0: array([509, 509, 425, 575, 396, 794, 393, 658, 631, 672, 565, 559, 483, 560, 504, 672, 585, 478,
       531, 416, 321, 469, 558, 432, 746, 514, 395, 571])
1: array([570, 589, 482, 469, 482, 486, 372, 518, 601, 507, 612, 558, 404, 458, 509, 602, 524, 460,
       404, 500, 467, 486, 459, 454, 584, 644, 405, 552])
2: array([417, 428, 572, 611, 255, 561, 603, 652, 534, 686, 451, 591, 564, 581, 453, 430, 555, 594,
       493, 439, 500, 532, 618, 555, 450, 573, 513, 539])
3: array([368, 462, 376, 399, 675, 355, 364, 453, 240, 325, 595, 359, 362, 433, 606, 522, 511, 253,
       385, 615, 581, 772, 492, 488, 322, 267, 498, 349])
4: array([627, 617, 694, 436, 589, 513, 351, 599, 532, 471, 555, 618, 316, 447, 489, 385, 512, 396,
       483, 571, 379, 470, 320, 479, 587, 575, 475, 501])
5: array([181, 368, 373, 557, 698, 386, 404, 562, 136, 450, 614, 345, 551, 542, 616, 625, 427, 454,
       416, 666, 500, 764, 472, 507, 303, 276, 495, 337])
6: array([681, 666, 535, 484, 504, 504, 381, 408, 645, 563, 489, 623, 451, 467, 348, 464, 503, 380,
       487, 599, 484, 509, 472, 472, 636, 657, 314, 612])
7: array([386, 353, 484, 503, 582, 492, 650, 456, 519, 473, 360, 539, 686, 501, 556, 448, 489, 652,
       515, 556, 486, 622, 594, 477, 508, 337, 605, 423])
8: array([545, 460, 585, 668, 289, 648, 456, 705, 661, 765, 631, 686, 612, 575, 472, 438, 571, 460,
       555, 283, 424, 480, 530, 515, 528, 800, 473, 511])
9: array([589, 347, 445, 492, 448, 398, 635, 512, 372, 559, 541, 512, 588, 537, 416, 406, 599, 342,
       469, 389, 705, 501, 443, 587, 302, 528, 481, 416])
10: array([641, 573, 361, 367, 434, 344, 595, 163, 611, 538, 339, 414, 427, 531, 458, 570, 551, 262,
       453, 569, 625, 330, 463, 543, 741, 550, 550, 529])
11: array([794, 427, 579, 546, 278, 645, 457, 497, 688, 647, 395, 716, 542, 526, 397, 419, 398, 613,
       541, 398, 460, 288, 493, 473, 568, 733, 518, 563])
12: array([423, 527, 301, 174, 850, 165, 570, 194, 219, 229, 361, 232, 353, 348, 399, 517, 525, 256,
       558, 731, 632, 617, 393, 555, 472, 265, 490, 391])
13: array([620, 345, 615, 495, 433, 452, 650, 465, 501, 487, 557, 459, 624, 551, 500, 340, 432, 645,
       574, 354, 614, 468, 363, 525, 388, 533, 555, 429])
14: array([918, 629, 437, 251, 424, 451, 608, 325, 766, 567, 402, 533, 374, 389, 422, 617, 451, 414,
       619, 493, 556, 310, 471, 540, 746, 591, 647, 669])
15: array([531, 268, 705, 543, 441, 652, 542, 707, 399, 507, 570, 569, 596, 430, 532, 193, 553, 609,
       594, 348, 667, 427, 354, 468, 331, 689, 549, 519])
16: array([575, 627, 500, 629, 401, 536, 419, 567, 747, 527, 582, 591, 401, 473, 510, 608, 517, 558,
       500, 521, 361, 482, 538, 509, 611, 610, 396, 538])
17: array([614, 573, 504, 388, 403, 411, 417, 459, 567, 511, 459, 494, 428, 451, 457, 514, 512, 440,
       452, 491, 548, 403, 479, 535, 605, 566, 473, 404])
18: array([199, 647, 512, 488, 746, 420, 354, 351, 322, 277, 445, 408, 509, 460, 646, 756, 364, 522,
       426, 727, 413, 670, 643, 522, 498, 188, 442, 494])
19: array([275, 620, 574, 682, 779, 623, 301, 694, 474, 466, 518, 610, 547, 496, 524, 511, 516, 565,
       522, 558, 357, 643, 483, 517, 528, 467, 407, 495])
20: array([477, 610, 372, 430, 568, 553, 428, 478, 425, 492, 492, 426, 435, 553, 546, 717, 485, 437,
       383, 641, 396, 573, 595, 523, 663, 372, 437, 562])
21: array([469, 551, 518, 380, 652, 383, 733, 187, 416, 257, 191, 431, 552, 246, 558, 523, 282, 658,
       637, 540, 536, 392, 549, 601, 540, 298, 603, 592])
22: array([673, 571, 429, 474, 360, 562, 378, 572, 725, 645, 579, 624, 407, 518, 379, 478, 637, 318,
       497, 441, 561, 490, 425, 522, 583, 725, 503, 662])
23: array([647, 482, 728, 447, 557, 514, 429, 632, 443, 367, 667, 498, 441, 436, 600, 289, 500, 570,
       537, 556, 422, 647, 420, 480, 485, 517, 537, 506])
24: array([417, 659, 392, 299, 848, 237, 544, 154, 355, 296, 377, 334, 273, 352, 558, 692, 322, 428,
       458, 781, 605, 581, 524, 590, 640, 126, 570, 397])
25: array([421, 551, 486, 653, 436, 530, 417, 489, 533, 491, 504, 562, 409, 544, 597, 453, 521, 377,
       416, 480, 530, 472, 487, 427, 294, 515, 428, 500])
26: array([459, 450, 387, 603, 526, 414, 693, 504, 306, 508, 519, 371, 791, 583, 596, 587, 565, 511,
       356, 472, 550, 509, 535, 456, 366, 227, 545, 449])
27: array([705, 726, 388, 385, 512, 383, 411, 219, 664, 526, 369, 504, 314, 512, 504, 885, 472, 398,
       436, 592, 406, 359, 615, 562, 921, 329, 504, 640])
28: array([487, 417, 564, 541, 428, 601, 491, 707, 589, 547, 500, 597, 576, 619, 477, 396, 512, 465,
       457, 307, 668, 513, 530, 339, 287, 633, 452, 463])
29: array([347, 573, 431, 586, 507, 595, 456, 560, 436, 636, 565, 526, 552, 596, 498, 750, 625, 513,
       419, 526, 372, 598, 645, 492, 539, 386, 352, 491])
30: array([852, 349, 585, 506, 327, 600, 304, 661, 542, 692, 650, 656, 429, 553, 422, 312, 695, 197,
       567, 374, 521, 515, 283, 391, 342, 943, 395, 498])
31: array([240, 598, 390, 488, 792, 523, 302, 467, 456, 514, 568, 504, 424, 503, 583, 679, 517, 517,
       362, 736, 413, 694, 658, 427, 538, 344, 320, 452])
32: array([197, 453, 295, 454, 721, 236, 375, 433, 134, 385, 498, 348, 465, 569, 543, 717, 535, 325,
       359, 742, 479, 706, 486, 455, 245, 248, 482, 318])
33: array([222, 621, 580, 608, 534, 609, 477, 508, 539, 383, 495, 535, 604, 516, 544, 486, 389, 802,
       530, 501, 400, 416, 651, 483, 555, 329, 510, 483])
34: array([746, 484, 361, 343, 476, 367, 633, 190, 469, 414, 444, 324, 303, 406, 381, 564, 556, 303,
       523, 526, 582, 501, 423, 531, 641, 444, 613, 474])
35: array([498, 522, 507, 552, 646, 532, 106, 770, 466, 481, 705, 576, 341, 478, 548, 426, 555, 393,
       457, 514, 429, 544, 443, 376, 421, 670, 256, 429])
36: array([480, 398, 485, 675, 343, 557, 424, 636, 462, 576, 615, 528, 520, 596, 520, 377, 521, 544,
       374, 386, 492, 554, 543, 377, 522, 640, 483, 511])
37: array([895, 402, 647, 383, 313, 596, 555, 544, 669, 522, 682, 688, 375, 558, 399, 366, 589, 425,
       517, 391, 552, 326, 371, 472, 601, 698, 491, 503])
38: array([400, 332, 309, 595, 341, 485, 629, 483, 450, 622, 503, 370, 675, 677, 406, 540, 593, 477,
       428, 434, 568, 528, 572, 528, 395, 435, 602, 528])
39: array([433, 419, 423, 531, 421, 470, 502, 631, 285, 529, 618, 372, 604, 587, 549, 550, 523, 420,
       429, 466, 587, 510, 606, 462, 356, 338, 527, 367])
40: array([670, 487, 707, 484, 624, 519, 458, 479, 494, 349, 530, 506, 432, 329, 523, 352, 359, 527,
       565, 612, 514, 459, 457, 560, 619, 592, 466, 470])
41: array([811, 434, 413, 290, 529, 187, 568, 172, 518, 371, 450, 401, 390, 397, 474, 471, 429, 383,
       497, 493, 558, 398, 382, 612, 591, 416, 602, 487])
42: array([518, 493, 503, 450, 503, 518, 605, 488, 520, 398, 527, 488, 474, 454, 513, 429, 370, 564,
       526, 491, 542, 529, 486, 535, 458, 585, 520, 486])
43: array([ 83, 497, 494, 796, 449, 564, 481, 499, 517, 541, 372, 638, 759, 591, 625, 569, 445, 782,
       375, 515, 434, 470, 739, 464, 371, 333, 485, 476])
44: array([761, 623, 498, 503, 350, 617, 359, 562, 793, 643, 443, 628, 380, 523, 450, 631, 490, 373,
       514, 368, 514, 431, 543, 500, 657, 661, 476, 592])
45: array([331, 404, 524, 565, 365, 560, 565, 507, 572, 594, 405, 488, 724, 571, 559, 506, 465, 780,
       543, 407, 588, 391, 613, 460, 496, 412, 557, 521])
46: array([184, 479, 438, 622, 444, 546, 553, 518, 572, 518, 353, 618, 707, 521, 453, 423, 325, 734,
       523, 494, 551, 537, 655, 481, 408, 553, 495, 537])
47: array([243, 492, 506, 496, 592, 542, 420, 526, 386, 327, 449, 465, 561, 376, 571, 444, 360, 692,
       500, 596, 499, 572, 574, 512, 393, 386, 453, 396])
48: array([432, 440, 311, 331, 570, 299, 694, 236, 343, 479, 347, 235, 595, 489, 452, 675, 595, 500,
       376, 587, 661, 607, 443, 684, 615, 240, 670, 503])
49: array([193, 282, 464, 800, 302, 574, 611, 744, 347, 646, 524, 460, 888, 691, 595, 435, 454, 720,
       330, 326, 518, 586, 724, 398, 298, 421, 462, 544])
50: array([167, 729, 480, 746, 578, 547, 400, 464, 561, 494, 388, 434, 670, 579, 584, 791, 412, 801,
       388, 650, 433, 505, 760, 431, 661, 270, 432, 545])
51: array([222, 600, 412, 503, 754, 465, 451, 422, 282, 276, 424, 385, 498, 365, 661, 585, 373, 601,
       402, 664, 398, 687, 500, 532, 480, 167, 525, 388])
52: array([533, 592, 538, 639, 435, 557, 470, 684, 570, 580, 517, 669, 451, 496, 512, 458, 380, 599,
       496, 405, 354, 425, 583, 475, 490, 639, 508, 584])
53: array([334, 253, 508, 477, 559, 354, 716, 464, 328, 422, 337, 361, 666, 437, 595, 340, 479, 733,
       529, 441, 655, 484, 523, 450, 233, 371, 583, 353])
54: array([662, 546, 565, 567, 395, 549, 581, 569, 659, 650, 523, 646, 497, 525, 542, 371, 475, 563,
       566, 323, 487, 401, 509, 476, 490, 635, 494, 520])
55: array([412, 564, 470, 586, 308, 620, 443, 629, 627, 709, 537, 665, 596, 678, 531, 652, 530, 631,
       438, 438, 390, 491, 678, 476, 579, 511, 396, 567])
56: array([715, 635, 582, 320, 549, 418, 577, 155, 605, 393, 372, 408, 326, 370, 417, 578, 375, 540,
       623, 551, 439, 374, 532, 546, 673, 464, 536, 504])
57: array([317, 282, 471, 676, 351, 420, 693, 541, 325, 580, 442, 521, 745, 447, 598, 397, 461, 577,
       427, 471, 716, 574, 515, 372, 160, 470, 572, 514])
58: array([140, 401, 309, 642, 373, 437, 559, 615, 411, 440, 482, 337, 700, 646, 554, 619, 612, 560,
       358, 467, 546, 564, 592, 345, 337, 488, 490, 478])
59: array([565, 577, 585, 561, 601, 494, 583, 502, 541, 435, 519, 480, 489, 444, 456, 432, 475, 439,
       500, 440, 545, 477, 420, 542, 550, 635, 550, 496])
60: array([265, 403, 389, 676, 493, 605, 442, 676, 557, 669, 438, 487, 594, 608, 626, 582, 508, 580,
       435, 471, 518, 526, 609, 429, 342, 519, 424, 486])
61: array([  3, 512, 412, 630, 682, 593, 261, 712, 366, 417, 517, 530, 573, 576, 725, 660, 551, 554,
       354, 774, 354, 783, 629, 490, 453, 233, 417, 449])
62: array([684, 612, 544, 249, 520, 391, 740, 282, 677, 503, 339, 509, 325, 430, 395, 540, 439, 467,
       612, 554, 562, 271, 502, 577, 741, 400, 540, 543])
63: array([670, 518, 563, 483, 447, 509, 505, 585, 533, 520, 670, 606, 582, 448, 378, 253, 490, 454,
       601, 468, 565, 409, 368, 478, 460, 682, 500, 571])
64: array([160, 454, 274, 572, 574, 443, 514, 532, 304, 517, 433, 459, 610, 560, 552, 608, 450, 536,
       289, 536, 595, 607, 750, 556, 291, 238, 524, 420])
65: array([479, 518, 454, 543, 440, 551, 492, 437, 471, 480, 507, 594, 534, 541, 618, 433, 409, 508,
       480, 571, 592, 518, 494, 509, 368, 611, 344, 545])
66: array([562, 555, 509, 468, 496, 461, 511, 559, 493, 518, 541, 445, 515, 529, 577, 559, 551, 519,
       452, 519, 508, 487, 531, 448, 679, 454, 487, 549])
67: array([209, 440, 634, 505, 782, 480, 570, 381, 269, 305, 353, 299, 526, 468, 630, 522, 329, 737,
       505, 693, 455, 526, 567, 513, 377, 198, 521, 343])
68: array([488, 559, 433, 587, 333, 649, 332, 760, 622, 596, 697, 638, 381, 654, 450, 503, 628, 284,
       445, 375, 448, 521, 480, 487, 543, 718, 330, 520])
69: array([151, 638, 645, 637, 647, 647, 422, 690, 366, 436, 461, 538, 556, 409, 667, 403, 410, 735,
       468, 551, 507, 681, 646, 335, 341, 493, 546, 501])
70: array([582, 361, 528, 496, 274, 490, 561, 582, 535, 607, 689, 517, 624, 538, 456, 532, 545, 449,
       534, 317, 556, 484, 418, 517, 516, 682, 517, 534])
71: array([501, 423, 568, 521, 604, 542, 416, 662, 348, 355, 533, 523, 401, 570, 537, 308, 416, 470,
       492, 546, 470, 538, 428, 444, 345, 553, 531, 433])
72: array([378, 656, 386, 395, 699, 399, 328, 385, 420, 379, 509, 407, 413, 451, 408, 680, 415, 345,
       372, 591, 391, 575, 506, 426, 540, 230, 454, 453])
73: array([437, 475, 566, 671, 388, 595, 635, 443, 497, 468, 398, 629, 722, 521, 459, 379, 427, 714,
       647, 395, 559, 435, 519, 568, 462, 617, 557, 518])
74: array([674, 635, 477, 551, 398, 633, 299, 684, 665, 704, 731, 699, 347, 519, 403, 519, 543, 198,
       377, 552, 367, 522, 485, 436, 676, 789, 312, 541])
75: array([557, 367, 574, 657, 386, 481, 474, 717, 506, 602, 620, 589, 555, 582, 535, 411, 578, 566,
       450, 359, 538, 482, 562, 441, 311, 724, 537, 533])

array([923, 523, 551, 269, 429, 451, 575, 346, 730, 590, 489, 446, 387, 400, 360, 462, 486, 482,
       653, 391, 528, 211, 328, 601, 822, 657, 595, 546]) 14 62 37
array([177, 593, 531, 601, 646, 569, 463, 449, 470, 375, 509, 551, 497, 432, 579, 490, 429, 579,
       598, 714, 428, 671, 633, 530, 413, 247, 444, 476]) 47 51 33
array([547, 395, 524, 549, 392, 361, 555, 498, 366, 594, 644, 399, 693, 572, 454, 354, 652, 314,
       349, 322, 611, 534, 469, 437, 451, 461, 487, 520]) 9 39 70
array([229, 475, 619, 804, 399, 708, 686, 732, 484, 523, 357, 611, 828, 557, 575, 534, 391, 952,
       478, 439, 467, 500, 704, 485, 376, 365, 553, 538]) 43 45 46
array([669, 518, 521, 544, 491, 531, 372, 632, 501, 499, 739, 577, 466, 605, 428, 335, 582, 282,
       483, 401, 492, 468, 313, 445, 416, 680, 397, 460]) 63 68 4
array([684, 651, 454, 294, 839, 310, 484, 254, 512, 294, 476, 429, 161, 234, 452, 478, 344, 425,
       567, 624, 380, 456, 445, 636, 749, 472, 590, 338]) 56 41 34
array([763, 403, 600, 466, 365, 447, 529, 490, 532, 539, 516, 557, 481, 545, 410, 476, 485, 421,
       402, 450, 471, 407, 400, 468, 568, 633, 532, 551]) 17 70 37
array([214, 221, 466, 716, 432, 476, 609, 620, 331, 455, 446, 341, 795, 623, 643, 376, 387, 740,
       403, 378, 618, 582, 625, 455, 317, 298, 531, 443]) 49 57 53
array([884, 525, 564, 348, 591, 402, 602, 361, 504, 411, 406, 363, 222, 379, 404, 279, 550, 527,
       580, 503, 621, 304, 234, 603, 601, 556, 632, 412]) 41 34 56
array([524, 479, 676, 640, 508, 672, 241, 789, 484, 412, 585, 604, 318, 525, 585, 314, 430, 493,
       482, 511, 491, 569, 373, 505, 407, 588, 449, 426]) 71 35 23
array([253, 435, 424, 462, 599, 434, 510, 475, 253, 448, 400, 296, 663, 552, 552, 632, 513, 471,
       347, 630, 587, 649, 624, 501, 409, 228, 657, 388]) 64 26 5
array([396, 584, 657, 328, 839, 227, 666, 308, 516, 219, 219, 325, 381, 267, 572, 483, 343, 725,
       700, 636, 486, 446, 530, 549, 472, 375, 579, 435]) 21 67 56
array([435, 487, 532, 689, 469, 571, 359, 679, 527, 558, 662, 576, 518, 604, 561, 445, 478, 515,
       333, 419, 493, 661, 564, 269, 404, 700, 289, 532]) 36 75 28
array([669, 412, 638, 507, 370, 659, 579, 585, 623, 658, 544, 533, 509, 499, 495, 383, 517, 712,
       577, 307, 462, 358, 489, 514, 554, 635, 541, 553]) 54 11 52
array([510, 562, 558, 785, 280, 663, 321, 733, 732, 674, 660, 699, 532, 565, 417, 508, 537, 569,
       528, 362, 465, 419, 584, 442, 529, 703, 408, 558]) 8 52 68
array([652, 521, 549, 652, 370, 626, 370, 742, 727, 626, 722, 634, 344, 588, 380, 427, 550, 476,
       478, 337, 373, 453, 367, 410, 479, 872, 352, 690]) 68 8 22
array([166, 373, 442, 532, 539, 362, 616, 446, 232, 326, 314, 352, 734, 528, 602, 549, 374, 705,
       514, 493, 618, 616, 676, 486, 135, 283, 522, 341]) 53 64 67
array([565, 613, 527, 266, 736, 206, 483, 195, 433, 387, 462, 424, 222, 271, 560, 662, 334, 371,
       462, 768, 491, 453, 396, 610, 642, 245, 598, 477]) 24 41 56
array([372, 357, 426, 597, 334, 550, 560, 611, 349, 577, 463, 512, 694, 615, 585, 494, 474, 559,
       373, 280, 549, 599, 528, 407, 193, 564, 480, 474]) 57 60 28
array([418, 491, 653, 577, 491, 728, 497, 590, 593, 608, 592, 582, 617, 579, 519, 574, 509, 647,
       538, 472, 382, 510, 534, 467, 620, 527, 582, 469]) 55 52 0
array([276, 460, 457, 626, 329, 641, 496, 545, 499, 629, 498, 596, 629, 547, 550, 579, 420, 586,
       448, 491, 472, 586, 804, 478, 391, 467, 466, 448]) 60 46 55
array([643, 361, 311, 325, 349, 412, 446, 519, 362, 535, 645, 428, 452, 564, 521, 395, 706, 152,
       392, 366, 650, 574, 375, 455, 320, 639, 451, 548]) 9 70 25
array([999, 530, 577, 128, 466, 455, 645, 302, 720, 604, 443, 474, 186, 400, 308, 451, 612, 341,
       639, 373, 572, 187, 262, 568, 826, 838, 630, 627]) 14 62 37
array([437, 501, 593, 656, 375, 584, 689, 602, 545, 617, 565, 552, 671, 498, 582, 518, 550, 676,
       544, 409, 442, 558, 575, 452, 489, 562, 474, 526]) 2 45 73
array([607, 585, 493, 345, 639, 411, 269, 564, 414, 414, 631, 435, 140, 451, 517, 497, 556, 163,
       537, 559, 489, 587, 346, 502, 581, 566, 464, 437]) 4 1 17
array([566, 554, 499, 610, 277, 687, 342, 717, 782, 641, 676, 725, 494, 490, 393, 502, 567, 472,
       574, 324, 354, 481, 573, 478, 516, 756, 368, 625]) 8 68 16
array([553, 478, 572, 557, 502, 664, 378, 643, 626, 556, 559, 657, 495, 545, 458, 504, 479, 543,
       521, 495, 416, 473, 529, 466, 512, 555, 492, 509]) 52 16 1
array([611, 141, 446, 561, 277, 430, 687, 584, 242, 522, 684, 443, 560, 628, 401, 282, 644, 354,
       444, 338, 492, 529, 394, 497, 335, 629, 550, 469]) 9 70 75
array([332, 520, 460, 520, 510, 575, 531, 443, 569, 569, 305, 501, 508, 518, 489, 618, 528, 628,
       527, 450, 503, 394, 660, 484, 657, 497, 535, 534]) 45 66 33
array([857, 425, 628, 511, 303, 644, 378, 614, 584, 592, 579, 702, 438, 492, 475, 279, 614, 439,
       590, 307, 485, 468, 348, 420, 455, 937, 479, 554]) 30 37 63
array([503, 559,  96, 303, 568, 170, 601, 128, 428, 494, 343, 230, 469, 540, 495, 753, 538, 256,
       411, 654, 743, 482, 598, 635, 565, 228, 492, 513]) 48 10 34
array([479, 440, 601, 669, 385, 587, 602, 588, 477, 669, 550, 571, 664, 483, 449, 370, 523, 596,
       612, 416, 511, 409, 472, 481, 419, 569, 435, 533]) 2 73 54
array([513, 319, 470, 514, 442, 458, 676, 591, 445, 454, 520, 391, 597, 466, 381, 401, 477, 500,
       425, 394, 662, 479, 550, 521, 308, 522, 585, 451]) 9 13 42
array([650, 608, 320, 326, 543, 334, 561, 122, 621, 491, 337, 577, 403, 508, 424, 788, 475, 356,
       451, 598, 426, 318, 536, 566, 728, 333, 562, 554]) 27 10 62
array([591, 687, 355, 261, 587, 349, 570, 231, 588, 569, 296, 331, 286, 493, 481, 833, 584, 377,
       478, 613, 471, 387, 520, 593, 830, 181, 653, 587]) 27 10 62
array([783, 462, 667, 425, 229, 636, 465, 639, 727, 648, 631, 640, 531, 463, 461, 337, 701, 456,
       547, 385, 394, 419, 448, 464, 577, 748, 526, 609]) 37 22 8
array([407, 595, 521, 563, 382, 610, 537, 503, 703, 629, 397, 630, 598, 586, 567, 627, 451, 713,
       532, 476, 483, 507, 559, 484, 531, 506, 396, 541]) 55 45 16
array([627, 582, 445, 474, 426, 516, 448, 538, 764, 672, 512, 620, 420, 617, 379, 653, 451, 472,
       460, 466, 426, 377, 502, 597, 725, 585, 432, 613]) 44 16 1
array([460, 582, 632, 632, 544, 625, 703, 551, 604, 413, 313, 468, 557, 450, 535, 494, 413, 784,
       631, 560, 470, 364, 515, 481, 577, 422, 571, 520]) 33 73 45
array([673, 571, 546, 426, 496, 520, 566, 386, 732, 583, 423, 613, 519, 413, 364, 430, 529, 388,
       617, 512, 392, 395, 379, 519, 638, 703, 445, 605]) 6 59 22
array([492, 543, 597, 499, 643, 483, 279, 630, 384, 382, 550, 474, 387, 428, 512, 555, 519, 381,
       408, 572, 354, 528, 495, 532, 534, 427, 421, 437]) 4 20 1
array([311, 590, 587, 573, 630, 591, 280, 622, 577, 460, 524, 704, 455, 362, 563, 575, 330, 559,
       535, 615, 502, 573, 544, 498, 448, 474, 356, 461]) 19 47 65
array([505, 437, 440, 227, 737, 222, 681, 287, 150, 234, 445, 264, 394, 281, 536, 496, 420, 487,
       449, 608, 582, 584, 531, 555, 244, 346, 582, 417]) 12 3 24
array([ 25, 685, 574, 820, 647, 645, 468, 608, 511, 402, 335, 476, 737, 502, 717, 632, 341, 941,
       473, 783, 310, 707, 710, 510, 516, 176, 479, 555]) 50 43 33
array([912, 371, 601, 347, 568, 501, 326, 640, 331, 338, 849, 598, 228, 388, 386, 147, 659, 216,
       556, 387, 545, 549, 165, 522, 372, 838, 470, 424]) 30 63 37
array([801, 664, 467, 272, 526, 448, 632, 301, 669, 464, 304, 482, 287, 394, 364, 482, 496, 434,
       666, 526, 451, 343, 330, 611, 707, 467, 700, 500]) 62 14 56
array([728, 262, 523, 342, 494, 278, 793, 262, 252, 322, 349, 259, 474, 329, 402, 221, 501, 540,
       562, 477, 670, 344, 473, 544, 428, 378, 736, 508]) 41 34 53
array([508, 530, 445, 485, 472, 587, 471, 586, 591, 572, 635, 597, 482, 539, 405, 534, 600, 423,
       556, 504, 538, 513, 469, 462, 477, 577, 323, 529]) 1 16 22
array([ 76, 484, 310, 576, 557, 372, 697, 399, 313, 473, 284, 276, 709, 482, 618, 661, 412, 734,
       311, 551, 687, 528, 821, 544, 413,  10, 629, 355]) 64 26 67
array([613, 459, 637, 708, 267, 613, 333, 814, 730, 700, 685, 739, 499, 478, 435, 374, 521, 545,
       555, 364, 391, 483, 463, 421, 517, 866, 416, 570]) 8 52 75
array([469, 556, 242, 182, 754, 257, 674, 216, 349, 374, 307, 228, 449, 473, 488, 594, 493, 303,
       518, 683, 616, 535, 462, 610, 469, 305, 506, 478]) 12 48 24
array([ 39, 672, 465, 590, 701, 687, 202, 614, 513, 321, 467, 618, 521, 513, 481, 667, 404, 607,
       551, 670, 286, 657, 669, 407, 571, 402, 430, 464]) 19 61 31
array([690, 621, 478, 391, 598, 533, 230, 535, 644, 526, 576, 730, 296, 479, 404, 512, 518, 277,
       528, 588, 436, 607, 291, 597, 607, 618, 387, 402]) 4 6 1
array([314, 548, 456, 544, 611, 493, 558, 371, 451, 399, 417, 486, 491, 505, 538, 554, 420, 671,
       614, 611, 548, 553, 598, 510, 447, 286, 452, 593]) 47 7 33
array([605, 538, 501, 429, 486, 473, 500, 452, 483, 545, 527, 447, 577, 497, 488, 599, 626, 518,
       541, 553, 548, 519, 573, 502, 511, 544, 487, 534]) 66 17 1
array([170, 392, 369, 615, 482, 542, 455, 592, 251, 407, 483, 429, 730, 564, 691, 541, 517, 583,
       409, 581, 542, 698, 712, 489, 323, 299, 531, 465]) 64 58 39
array([323, 623, 393, 510, 491, 575, 572, 446, 541, 395, 432, 552, 478, 590, 488, 615, 510, 521,
       538, 582, 460, 539, 586, 468, 573, 397, 482, 560]) 20 66 29
array([758, 517, 608, 436, 493, 611, 491, 468, 540, 535, 448, 643, 366, 408, 419, 196, 477, 489,
       670, 471, 584, 362, 275, 526, 522, 676, 619, 523]) 63 59 37
array([751, 446, 664, 438, 546, 523, 428, 590, 527, 585, 639, 619, 344, 549, 444, 356, 604, 257,
       431, 451, 445, 601, 295, 484, 446, 675, 432, 465]) 4 30 63
array([578, 421, 553, 597, 280, 643, 351, 788, 701, 618, 780, 638, 404, 656, 466, 430, 652, 296,
       427, 313, 442, 565, 374, 419, 554, 801, 245, 598]) 68 74 8
array([375, 480, 474, 546, 347, 497, 473, 546, 506, 576, 417, 548, 607, 597, 501, 518, 493, 460,
       550, 394, 564, 608, 523, 435, 512, 539, 457, 547]) 2 36 65
array([310, 632, 559, 579, 630, 587, 291, 734, 426, 446, 699, 517, 458, 479, 582, 539, 448, 467,
       434, 649, 449, 674, 563, 444, 511, 481, 397, 505]) 19 31 35
array([999, 573, 533, 164, 533, 367, 489, 293, 721, 517, 543, 556, 199, 397, 335, 532, 561, 180,
       587, 459, 472, 316, 214, 606, 739, 679, 619, 573]) 14 41 34
array([532, 364, 620, 757, 348, 654, 483, 725, 537, 573, 678, 650, 568, 685, 447, 340, 603, 494,
       556, 428, 531, 545, 436, 475, 415, 702, 537, 520]) 75 36 8
array([821, 519, 514, 383, 416, 463, 432, 443, 729, 566, 533, 527, 324, 451, 405, 434, 566, 398,
       527, 430, 506, 416, 448, 430, 676, 772, 585, 695]) 22 44 37
array([426, 523, 628, 707, 397, 696, 493, 729, 527, 650, 497, 638, 629, 571, 514, 497, 489, 732,
       490, 464, 429, 577, 638, 443, 447, 567, 470, 613]) 2 52 55
array([933, 647, 467, 294, 439, 457, 565, 234, 842, 581, 395, 478, 326, 475, 479, 621, 544, 316,
       531, 518, 502, 366, 344, 556, 792, 562, 543, 670]) 14 10 62
array([355, 579, 593, 737, 441, 779, 447, 664, 560, 654, 499, 617, 705, 726, 559, 605, 477, 727,
       584, 512, 374, 527, 586, 404, 602, 489, 457, 520]) 55 0 60
array([397, 242, 429, 662, 282, 477, 573, 802, 369, 643, 644, 502, 691, 639, 508, 309, 590, 585,
       356, 291, 669, 499, 554, 469, 237, 564, 421, 496]) 75 49 28
array([403, 332, 354, 383, 538, 277, 437, 449, 342, 461, 544, 412, 473, 504, 492, 415, 600, 332,
       392, 387, 643, 685, 466, 409, 245, 478, 443, 484]) 9 3 39
array([770, 464, 607, 491, 397, 550, 461, 599, 672, 602, 578, 625, 520, 500, 513, 365, 583, 508,
       472, 359, 450, 408, 426, 430, 521, 700, 499, 619]) 54 63 37
array([324, 600, 407, 619, 459, 664, 353, 532, 716, 644, 485, 631, 519, 607, 472, 736, 567, 642,
       429, 528, 325, 481, 652, 466, 732, 497, 435, 592]) 55 0 29
array([  0, 454, 490, 546, 830, 368, 699, 313,  73, 287,  92, 315, 656, 380, 708, 585, 158, 880,
       430, 708, 580, 691, 723, 502, 259,  81, 556, 334]) 67 51 18
array([485, 476, 258, 301, 610, 275, 668, 177, 281, 477, 442, 336, 585, 497, 479, 714, 485, 373,
       447, 481, 595, 485, 499, 486, 558, 167, 651, 459]) 48 34 26
array([999, 626, 483, 235, 529, 397, 464, 362, 794, 555, 541, 465, 161, 397, 287, 461, 583, 237,
       611, 506, 535, 277, 330, 601, 874, 797, 573, 588]) 14 62 10
array([612, 534, 612, 538, 660, 597, 232, 652, 518, 525, 664, 590, 418, 501, 550, 394, 500, 382,
       404, 549, 401, 632, 404, 421, 383, 585, 469, 418]) 35 4 71
array([471, 553, 593, 610, 453, 698, 342, 641, 577, 641, 612, 608, 445, 525, 479, 445, 621, 489,
       554, 490, 379, 583, 428, 476, 431, 675, 382, 555]) 68 52 16
array([306, 279, 448, 548, 573, 515, 496, 591, 316, 613, 560, 465, 660, 546, 526, 547, 573, 437,
       406, 443, 514, 642, 592, 481, 310, 478, 578, 440]) 39 38 60
array([751, 379, 611, 555, 426, 454, 679, 505, 490, 495, 504, 502, 460, 447, 513, 315, 479, 598,
       446, 345, 588, 394, 488, 575, 417, 617, 604, 422]) 13 42 54
array([586, 514, 541, 528, 386, 637, 526, 646, 698, 614, 510, 545, 519, 542, 391, 465, 438, 554,
       506, 474, 379, 415, 596, 398, 643, 656, 490, 631]) 52 54 16
array([713, 424, 718, 588, 323, 587, 499, 645, 514, 674, 614, 636, 467, 447, 502, 364, 587, 506,
       735, 367, 441, 364, 372, 550, 649, 696, 521, 559]) 54 63 8
array([735, 397, 604, 553, 439, 509, 652, 528, 438, 442, 586, 491, 400, 396, 513, 273, 487, 500,
       595, 256, 548, 391, 370, 592, 408, 647, 748, 523]) 13 59 63
array([563, 493, 453, 567, 313, 564, 509, 529, 691, 565, 533, 627, 509, 510, 488, 543, 592, 529,
       458, 481, 448, 400, 501, 429, 574, 512, 485, 525]) 16 54 1
